One vector is turned by the same rotation once a step. Each row is the vector after some number of steps, and that number follows the row.
The counts run from 0 to 730.
[-1.01 -1.61 -0.68 -0.65  1.81 -0.88 -1.20 -2.27 -3.75  0.84  1.17  0.00
  0.08  2.69 -1.09 -0.53 -1.70 -0.91  0.60 -0.57  0.76 -0.95 -0.28 -0.12
  0.33  0.57  0.04 -0.43 -0.48  0.28  1.49  0.07  0.88 -2.15 -0.50 -0.26
  1.74 -0.17 -2.04 -0.26 -2.12 -2.46 -0.39 -0.48  0.95 -2.12 -0.35  1.15] | 16
[ 0.75  0.69  0.41 -2.17 -0.50  0.76 -1.68 -1.54 -2.27 -0.09  0.48  1.62
  2.36 -0.28 -2.32 -0.43 -0.92 -0.45  1.84 -1.53  2.38 -1.02 -0.75  1.04
 -1.16 -1.84 -1.04  0.88 -1.98  0.14 -2.04 -1.44 -0.58 -1.17  1.69  0.14
  0.73 -0.78 -2.04  1.35 -2.96  1.13 -1.85 -1.19  1.29  1.60  1.24  1.46] | 288
[ 2.24 -0.74 -0.81  0.14  0.12  1.19  0.20  0.58 -0.14 -0.11 -1.11 -0.57
  3.47 -0.08 -0.77 -2.24  1.55 -0.04 -0.35  2.85 -1.88 -0.15 -0.04 -0.48
  1.54  0.70 -3.15 -1.01  0.23 -1.22 -3.33 -1.92 -0.59  0.86 -0.50 -0.58
 -1.24 -0.09  0.88  0.86 -1.21  1.42 -1.73 -1.94 -0.38 -1.70  0.30  0.70] | 664
[-0.52 -0.70 -0.77  1.04 -0.35  0.19  0.51 -4.35  0.16  1.57 -1.63  2.10
 -2.02  0.74  0.69 -1.71 -0.64  1.67  0.65  0.84 -1.66  0.03  0.68 -1.99
  1.73  0.92 -1.95 -0.79  1.42  2.93 -0.37  1.93  1.15 -1.33  1.56 -1.71
 -1.40 -0.72 -1.66  0.60 -0.87 -0.08  0.98 -1.82 -0.80 -2.50  0.20 -0.84] | 0
[ 2.62  2.05  0.97 -3.14 -1.66  3.17 -0.73 -1.33 -0.99  2.17  0.20  1.96
  0.46 -0.94 -0.39 -0.60 -0.41  0.78  1.68 -1.33  0.88  0.25 -1.46 -1.70
 -0.48  0.08 -0.52 -1.11 -1.54 -0.18 -2.05 -1.62 -1.63 -1.92  1.58 -1.57
  0.39 -0.47 -0.60  0.00 -2.56  2.48 -0.71 -0.16 -0.69  1.26  2.20 -0.66] | 296
[ 3.95 -0.02 -2.07 -0.68 -0.77  2.17 -1.37  0.42 -0.65  0.03  0.22  0.10
 -0.25 -1.79  0.30  0.60  0.22  0.43 -0.66  1.76 -0.55  1.42 -2.76 -1.46
  0.45 -0.12 -0.80  1.53  1.49  2.02 -0.96  0.23  2.72 -0.46 -0.04 -2.88
  1.35  1.68  2.03 -0.68 -0.50  1.43  0.94  0.23 -0.16 -1.32  1.80  1.68] | 383
[ 0.28  0.95 -1.41  1.19  2.29  1.53 -2.30  0.67 -0.53 -0.41 -0.18  0.34
  0.92 -0.59  0.53 -2.31  2.29 -3.08  0.35  0.49  0.71  3.42  0.98  0.71
 -0.47 -0.59  1.37 -1.15 -0.30  0.96 -0.60 -1.05  0.35 -0.89 -2.23  2.09
  1.16 -0.46  0.36 -0.48 -1.42  2.61 -1.93  1.18 -0.67  0.25  0.67 -0.47] | 107
[-0.89 -0.09  0.86 -1.37  1.10 -1.87 -0.03 -1.64 -3.61  0.51 -0.51 -1.63
 -2.76  1.06 -0.59  1.24  0.89 -1.71  0.00  1.12  0.73  3.28 -0.26 -0.76
  0.81  2.14 -0.59 -1.95  0.39 -1.62  2.59  1.30 -0.22  0.27  1.12 -1.48
 -0.09  0.58  1.15 -0.32  0.95 -0.94  0.76  2.05  0.18 -1.28  0.26 -2.12] | 328
[-0.01 -0.98 -0.77  1.21  2.29 -0.03  1.22  0.60 -1.91 -0.85  1.88 -0.47
  0.34 -1.19  0.40  1.47  0.67  0.11 -0.64  2.12 -1.01  1.70  0.57  0.25
  0.93 -1.35 -0.57 -0.04 -0.24  2.33  2.32 -2.05  1.90 -2.69 -0.60 -0.55
  1.10  1.61 -0.04  0.14  1.13 -0.36  0.36  0.46 -0.18 -1.95 -0.11  2.87] | 90
[-0.65 -0.23  1.27 -0.42  0.97  0.80 -0.59  2.02  0.95 -0.60  0.03 -0.86
  1.25  0.30 -0.84  1.15  1.26  1.49  0.04  0.61 -0.47 -0.02  0.75  1.38
  0.97 -2.86  0.59 -0.82 -1.54 -1.23 -0.15 -2.45 -1.81  0.00 -0.41  5.33
 -0.49 -0.40  0.86  0.36 -2.05  1.46 -2.62 -0.22  0.93  1.83 -0.11  0.38] | 201
[ 2.86 -1.19 -1.27 -0.31  0.62  2.22 -2.37 -0.01  2.13  0.76  0.12  1.02
 -1.73  1.80  1.92 -0.85 -0.59  0.86 -0.54  1.47 -0.17 -0.46  0.28 -2.34
  0.81  0.08  0.87 -2.76 -1.16  2.55  1.17  0.55 -0.07 -1.12  0.30  0.48
 -0.54 -0.66 -2.49  1.48 -1.12  1.13 -1.20 -1.60 -2.25 -1.93  0.44 -0.88] | 531
[-1.51  1.76  1.78 -0.32  0.71 -1.67 -1.29 -0.50 -1.68 -0.21  2.05 -1.51
 -0.17 -2.05 -0.13 -0.64  0.88 -0.15  2.79 -1.21 -0.16  3.13  1.14 -0.04
 -1.85 -0.94  2.24  0.68  1.57  1.73  2.53  0.90 -0.70 -2.12  0.89 -0.12
  1.63  1.05  0.06 -2.13  1.80 -1.28  0.59  0.21  0.45 -0.01  1.61 -1.13] | 176
[-1.42 -0.77 -1.34  0.43 -1.25 -1.74 -2.03 -1.59  0.28  0.66 -0.56  2.00
 -0.82 -0.33  0.52 -1.24 -3.06  0.66  0.69 -1.39  0.25 -0.55 -0.89  0.51
 -0.85 -1.03 -0.12  1.59  1.09  3.07  0.94  1.88  2.38 -1.52  0.98  0.46
  1.22  0.28 -2.54  0.21 -2.68  0.29 -0.11 -1.02 -0.33  0.20  2.85  0.42] | 537
[ 0.28 -0.34 -0.41 -1.53  0.41 -0.55 -1.93 -0.85 -2.02 -0.82  0.11 -0.63
  1.48  2.33 -2.06 -0.68 -1.83  0.80  0.73  0.19 -0.03 -0.32 -0.73  1.09
  0.41 -3.03 -1.32  0.03  0.23 -1.23 -1.51  0.46  0.27  0.05  1.78  0.98
 -0.36 -0.33 -0.70  0.78 -3.48 -1.46 -2.93 -2.53  2.74 -0.80  0.88  1.57] | 280
[ 1.04  0.63 -1.78 -0.30  0.29  1.43 -2.52  1.83  1.12 -0.49 -1.09 -0.74
  0.57  0.59  0.48 -1.43  1.31 -1.45 -1.39  1.21 -1.79  1.19  0.61 -0.26
 -0.51 -0.29 -0.02 -1.66  1.71  0.32 -0.86  0.28  0.87  0.47 -1.57  1.41
  0.11 -1.13  1.83 -1.18 -1.15  2.69 -1.89 -0.97 -1.77  0.83  2.25 -0.94] | 115
[ 0.14  0.83 -0.68 -1.49 -0.45 -0.18 -2.18 -2.73 -1.61  1.21  0.69  0.84
  0.10  0.42  0.64 -0.57 -0.36  0.08  0.15  0.84 -2.39  0.38  0.03 -2.49
 -0.88  0.78 -0.80  0.25  3.19  2.37  0.57  2.32  0.89 -1.97 -0.23 -1.03
  1.80  0.60  0.36 -2.36  1.39  0.29  1.23 -1.69 -0.77 -2.89  1.32 -1.36] | 688
[-1.59  0.09  1.15 -1.71 -1.04 -0.45  1.36  0.66  0.40 -0.47 -2.71 -2.23
  0.97  1.29 -1.47 -0.18  1.62  1.72  0.86  0.38 -1.15 -1.43  1.25  1.66
 -0.69 -0.67  0.22 -0.91  1.49 -2.45 -0.83 -0.57 -0.44  0.71 -1.19  4.08
 -0.79 -0.05  0.52 -1.31  0.31  2.50 -0.40 -0.99  0.59  2.88  0.96 -0.60] | 728
[-0.08  1.91  0.28 -1.81  1.11  1.86 -0.79 -1.03 -1.27  0.55  2.12  0.32
 -0.38 -0.37 -0.42 -1.25  1.62 -1.73  2.03 -1.34  1.11  1.60  1.46 -1.03
 -1.23  0.20  2.99 -1.00  1.61  2.01  1.20 -1.01  1.02 -3.16  0.21  0.62
  2.04 -0.10  0.13 -2.41  1.74  1.38 -0.19  0.44  0.01  1.09  1.41  1.52] | 703
[-0.83  0.62  0.92  0.17  0.29 -2.37  0.94 -0.20 -3.25 -0.39 -0.77 -0.80
 -0.35 -1.00  0.57  0.75 -0.07 -1.92  0.13  1.80 -0.73  4.61 -0.03  0.60
 -1.49 -0.57 -1.10 -0.47  0.83 -1.51  1.76  0.08 -0.45 -0.62  0.84 -0.31
 -0.44 -0.09  2.88 -0.75  0.11 -0.96 -0.11  0.85  1.20  0.69  1.96 -2.06] | 337
[ 1.68  0.07  1.05 -2.57  0.24  2.56 -1.69 -1.91  0.47  1.02  2.49  0.22
 -0.51  0.96  0.47  0.52  1.97  1.96  2.02  1.01  0.66  1.12  1.04 -3.31
  0.68 -1.70  0.16  0.75  0.44  0.98 -0.23  0.21 -1.43 -2.78  2.12  2.26
 -0.80  1.08  0.37 -0.63  1.33  1.27 -1.01  0.77  1.09 -0.12 -0.80  0.86] | 448
[-0.91 -1.68 -0.88 -0.01  0.13  0.16  1.09 -1.01 -0.85 -1.17 -1.66 -1.39
 -1.50  3.44 -2.59 -0.94 -1.37  1.00  0.33 -2.04 -0.74 -3.00  0.23  1.33
  0.05  0.22  1.97 -1.89 -0.27  0.92  2.90  0.41  2.77  1.46  0.29 -0.98
  0.34 -1.11 -2.48 -1.32 -0.05 -0.09  0.58 -1.53 -0.04  1.04  0.61 -0.73] | 557
[-0.60 -0.01 -0.06 -1.27 -1.36 -2.15  1.24 -0.77 -1.05  0.18  0.23 -0.48
  1.79  0.15 -2.03  1.40 -0.94  2.42  0.50 -0.79 -0.99 -3.44 -0.11 -2.07
 -0.46  0.98 -1.27 -0.78  1.38  1.21  0.68  0.89  1.50 -0.55  0.10 -0.12
  2.09  2.10 -2.28 -1.46  2.59  1.77  0.97 -1.17 -0.35 -1.71  0.08 -0.85] | 150
[ 2.60 -0.42 -2.45 -0.46 -0.94  1.21 -0.64 -0.81 -1.21  0.57 -2.76  0.20
 -0.17  1.98  1.06 -0.84  1.03 -1.05 -1.04  0.67  0.65 -0.34  0.32 -1.79
  1.95  2.05  0.52 -0.90 -0.54  2.38  1.30  1.91  1.45  0.50 -0.77  0.34
  0.46  0.38 -1.65 -0.96  0.58  3.84  0.45  0.79 -1.34 -0.42 -0.75 -1.10] | 388
[ 0.65 -1.52  0.55 -1.46  0.19 -0.41  1.47  0.53 -3.42  0.19  0.38  0.45
  2.78 -1.41 -1.65  1.01  1.60  0.14 -0.43  1.25  1.97  0.09 -0.95  1.59
 -2.24 -0.18 -3.16  0.54 -0.54 -2.31  0.11 -2.11 -0.27  1.13  0.42  0.04
  0.41  2.15 -0.01  1.56  0.35  0.96  0.74  1.67  0.74  1.01 -1.36 -0.37] | 62
[ 1.18 -0.29  1.12 -1.07  0.30  1.02  1.30 -1.06 -1.59 -1.37  0.32 -1.91
 -0.99  0.94 -2.54 -0.35  1.89  2.37  1.84  1.10 -0.28  1.03 -0.48  0.26
  1.08  0.29  0.05 -0.94  0.82 -1.46  0.12 -0.22  0.03  1.41  3.42 -3.47
 -1.51 -0.21  1.00  0.16 -0.03 -2.22 -0.03 -1.54  1.66  0.96  1.50  0.59] | 572
[ 2.09 -0.78  0.08  0.23 -0.11  1.40 -1.07  1.25  0.67  0.11 -1.24 -2.86
 -1.43  0.90 -0.41  0.48  2.35  1.47  0.74  0.88 -0.93  0.74 -1.40 -1.59
  2.15  1.63  2.66 -1.53 -1.53 -1.46  2.24  0.08 -2.08 -0.55 -1.84  1.25
  0.28  0.31  0.94 -1.84  0.10  1.04 -0.58  1.67 -0.04 -0.05 -0.02 -0.80] | 475
[-0.66 -1.25 -0.75 -0.12 -0.55  0.86 -0.21 -0.36 -0.58  0.27 -2.37  0.56
  0.50  1.07  1.00 -0.18  1.05  0.34 -2.70  3.87 -1.19  0.57  0.51  0.85
 -0.04 -3.15 -2.00  0.08  1.11 -1.47 -0.70  0.67  0.13  0.79 -0.30  2.63
 -1.44 -1.04  1.99  2.03 -2.79  0.50 -0.87 -1.28 -0.61  0.43 -1.27 -0.82] | 359
[-1.53 -1.08 -0.37  0.25  0.58  1.73  1.82 -3.31  0.36  1.44  0.20  2.01
 -0.47  1.03 -0.23 -1.46 -1.42  0.71 -0.18 -0.19 -0.07  0.11  1.03  0.91
  0.52  0.96  0.39 -1.95  0.55  3.18  0.94 -1.79  1.98 -3.77  1.37 -0.30
  0.14 -0.63 -2.83  0.47 -1.07  0.06  0.59 -1.09 -2.44 -0.43  0.90  1.73] | 11
[-2.39  1.04  1.73  0.09 -0.94  2.28 -0.62 -0.17  1.61  0.48 -0.53  1.25
 -1.91 -1.06  0.93  1.37  2.70  1.99  0.39 -0.46  0.44  0.80  0.85  0.01
 -0.75 -1.27  2.16  0.22  1.20  1.24  1.00  1.53  0.00  1.31  1.38  2.88
 -1.01 -0.85  0.26 -0.25 -0.26  0.97 -0.10 -0.22 -0.29  3.16  0.36 -2.41] | 199
[ 1.83 -0.64 -0.43 -1.38  1.20  1.63 -1.08  0.21 -1.16 -1.71  1.53 -2.60
 -1.62  1.79 -2.76  0.15 -1.43  0.45  0.95 -0.90 -0.26 -0.04 -2.42  0.21
  0.39  1.39  2.29 -1.44 -0.19  0.69  1.90 -0.54  0.92  0.77  1.22 -3.33
  1.04 -0.62  0.27 -2.27 -1.96 -1.80 -0.51 -1.60  0.75  0.06  2.40  1.42] | 553
[-4.02 -0.98 -0.19 -0.73  2.11 -0.19 -1.09 -2.58 -0.25  0.70 -0.58 -0.40
 -2.41  3.11 -1.22  0.06  0.28  0.03  0.95 -1.42  0.72 -0.34  0.27  0.77
  0.13  1.86  1.44  0.01  3.30  1.07  0.31  0.85  2.14 -0.90 -1.02  3.20
  0.83 -0.22  0.45 -0.99  0.32  1.35 -0.24  1.05  0.38  1.22  0.27  0.77] | 708
[-0.58  1.85 -0.98  1.55 -1.90 -1.20  1.20 -0.95 -0.96 -0.68 -3.15  1.73
  0.93 -1.68  0.35 -0.77  0.51 -0.81 -0.55  0.30 -0.64  0.13  1.21 -0.81
  0.55  0.05 -3.28  0.39  1.99  1.72 -2.60  1.21  2.03  1.29  0.49 -0.39
 -0.76  0.61  0.61  0.29  0.07  4.00 -0.34 -0.96 -0.58  1.24  1.28 -2.26] | 661
[-2.86 -1.04  1.79 -0.36  0.10 -2.82  2.31 -2.71 -2.90 -0.54 -1.27  0.13
 -0.76  1.47 -2.11  2.57 -0.28  1.28  0.04  0.52  0.38 -0.62  0.76  0.26
  0.53 -0.03 -3.53 -1.80 -0.26 -1.86  0.42 -0.12 -0.09  0.22  2.54  1.14
 -1.01 -0.29 -0.59  1.72  0.37 -0.83 -0.65 -0.85  1.75  0.91 -1.09 -0.85] | 584
[ 0.01 -2.66 -0.74  2.83  1.01 -3.69 -0.58  1.30 -1.22 -2.36  0.23 -1.10
  1.21 -0.81 -0.36 -0.53 -0.10 -0.45  0.70 -0.26  1.29  0.90 -1.05  0.30
  0.51  0.71  0.07 -0.65 -2.69  0.58  2.56 -0.31  0.29 -0.03  0.42 -0.83
  1.23  2.26 -3.33  1.16 -1.65 -0.63  0.65  0.98  0.53 -1.50  0.02 -0.72] | 242
[ 0.75  1.01 -1.12  0.26 -1.12 -0.27 -0.03 -2.36 -1.74 -0.59 -1.72  0.94
  0.05  0.58  1.25 -1.10  1.25  0.18 -0.48  0.11 -0.46 -1.00  1.79 -3.18
  1.50 -0.16 -2.25  0.06  1.21  1.99 -1.60  3.19  1.09  0.81  1.31 -0.84
  0.55  1.10 -1.22  0.08  2.14  2.56  0.18 -1.11  0.46 -1.55 -1.26 -1.92] | 670
[ 0.08  0.50  0.92  1.55 -1.64  1.55  0.07  0.21  1.52  0.49 -0.73  2.09
 -1.24 -1.59  0.18  3.65  1.71  2.92 -0.37 -0.41  0.86 -1.05 -0.57 -1.87
  1.40  0.40  0.67 -1.09 -1.36  1.71  0.87  1.37 -0.04  0.67  1.15  1.36
  0.99  1.62 -1.74  0.88 -1.16  3.28  0.21  0.75 -1.17  2.62 -0.41 -2.19] | 218
